Here are some numbered points:
[0.42 0.08 -0.95 -1.26 -0.41 0.13 -0.96 -0.46 -0.58 -0.51 0.46 0.72] 0
[1.06 -0.65 0.88 -0.85 -0.90 -0.17 -0.67 -0.83 -0.71 1.06 -0.66 0.16] 1
[-0.45 -2.41 -0.82 0.26 2.59 -1.73 -1.23 0.25 -1.13 -4.99 -1.02 2.04] 2
[-0.84 1.58 0.66 0.24 -1.07 1.50 1.38 -0.74 0.77 1.92 1.82 -0.12] 3
[0.13 1.27 -0.09 0.09 -0.89 0.41 -1.11 1.38 1.30 2.38 0.76 -0.64] 4
[0.27 2.23 -0.45 1.08 -0.18 0.88 0.10 0.12 -0.54 0.50 0.30 0.13] 5
[0.35 -0.82 0.42 -0.71 0.05 -1.97 -0.82 -0.20 -0.79 -2.52 -0.80 1.49] 6
[-0.77 1.80 1.23 0.43 -0.42 2.09 1.15 -0.44 1.58 2.90 2.12 -1.06] 7
[-0.10 -0.31 -0.53 -1.26 0.31 -2.32 0.52 -0.37 -3.10 -3.94 -2.16 1.16] 8
[0.01 0.41 0.19 0.05 -0.94 1.42 -0.85 0.55 0.78 1.99 -0.13 0.12] 9
[1.49 -0.63 0.26 -1.51 -0.05 -0.54 -0.81 -0.17 -0.71 0.31 -0.15 0.32] 10
[-0.29 1.02 0.05 0.43 -1.21 0.02 1.22 -0.38 1.93 2.82 1.56 -0.99] 11
[0.21 0.03 0.58 1.13 -0.05 0.09 1.29 0.04 -0.13 0.30 0.22 -0.22] 12
[-0.02 -0.37 -1.21 0.50 1.23 -1.25 -0.46 0.40 -0.69 -0.97 -1.51 -0.36] 13
[-1.73 -1.94 -0.36 1.28 2.21 -1.77 0.58 -1.12 -0.99 -4.95 0.17 1.19] 14
[0.51 -0.17 -0.79 -0.03 -0.06 -0.30 -1.32 0.34 -0.92 0.97 -0.89 -0.95] 15
[0.35 -1.20 -0.25 -1.29 -0.11 -0.32 -0.26 0.49 -1.77 0.30 -0.66 -0.10] 16
[0.75 -2.02 0.32 -0.40 1.34 -0.99 -1.22 0.64 -1.99 -1.97 -2.16 -0.67] 17
Which point above is nearest to each new point, looking only along the 2 directions in which the numbered points spread most? Its number follows each.
[0.18 0.81 0.14 0.55 -0.10 0.33 0.53 -0.09 0.97 1.20 1.30 -0.49] -> 5
[-0.70 1.57 0.56 0.30 -0.90 1.22 1.59 0.10 0.62 2.60 1.34 -1.71] -> 11
[-1.18 1.86 1.09 0.43 -0.71 1.22 0.19 0.08 0.03 3.05 1.04 -0.40] -> 11
[-0.96 -2.99 -1.04 -0.26 2.07 -2.67 0.48 0.04 -1.37 -6.01 -1.86 0.60] -> 2
[0.29 -2.58 -1.60 1.51 1.36 0.63 -0.17 1.28 -0.48 -3.88 0.78 -0.35] -> 6
[0.17 1.37 0.97 0.16 0.60 -1.16 -0.26 -0.29 0.10 0.41 -1.52 0.30] -> 0
[-1.83 0.36 -0.26 0.03 0.17 -0.20 0.10 -0.42 0.60 -1.36 -0.13 0.41] -> 12
[-0.82 0.24 0.47 0.84 -0.46 0.74 0.35 -0.15 0.61 1.08 1.38 -1.07] -> 5
[0.51 1.32 -0.06 0.08 -1.73 1.45 -0.26 0.19 1.33 2.75 0.39 0.15] -> 4
[0.68 -1.10 -0.23 -1.85 -0.44 -0.63 -1.47 -0.98 -1.77 -1.61 -1.75 0.97] -> 17
[0.77 -0.52 0.90 -1.04 -0.99 0.08 -0.28 0.33 0.72 0.55 1.05 0.95] -> 5
[-1.28 -2.03 -1.22 -0.78 1.70 -1.53 1.53 -0.42 -1.84 -5.66 -2.55 0.87] -> 2
[0.44 0.14 -0.34 0.67 -0.90 1.78 -0.41 1.62 1.70 2.37 3.09 -1.94] -> 11
[-0.11 -0.92 0.59 -1.47 0.15 -0.57 -0.03 -0.36 -1.05 -1.51 -1.44 1.40] -> 13
[1.18 -1.33 -0.37 -1.37 -0.52 -0.85 -0.33 -0.56 -3.05 -0.90 -0.60 2.23] -> 17
[0.56 0.48 0.06 -0.03 -0.93 1.01 0.00 -0.83 0.00 3.18 0.37 0.25] -> 4
[0.40 0.21 -0.78 -0.15 0.39 -0.73 0.43 -0.37 0.42 0.57 -1.38 -0.56] -> 0
[1.22 0.45 0.56 0.87 -0.55 1.95 -0.07 0.33 1.74 2.70 2.16 -1.31] -> 11
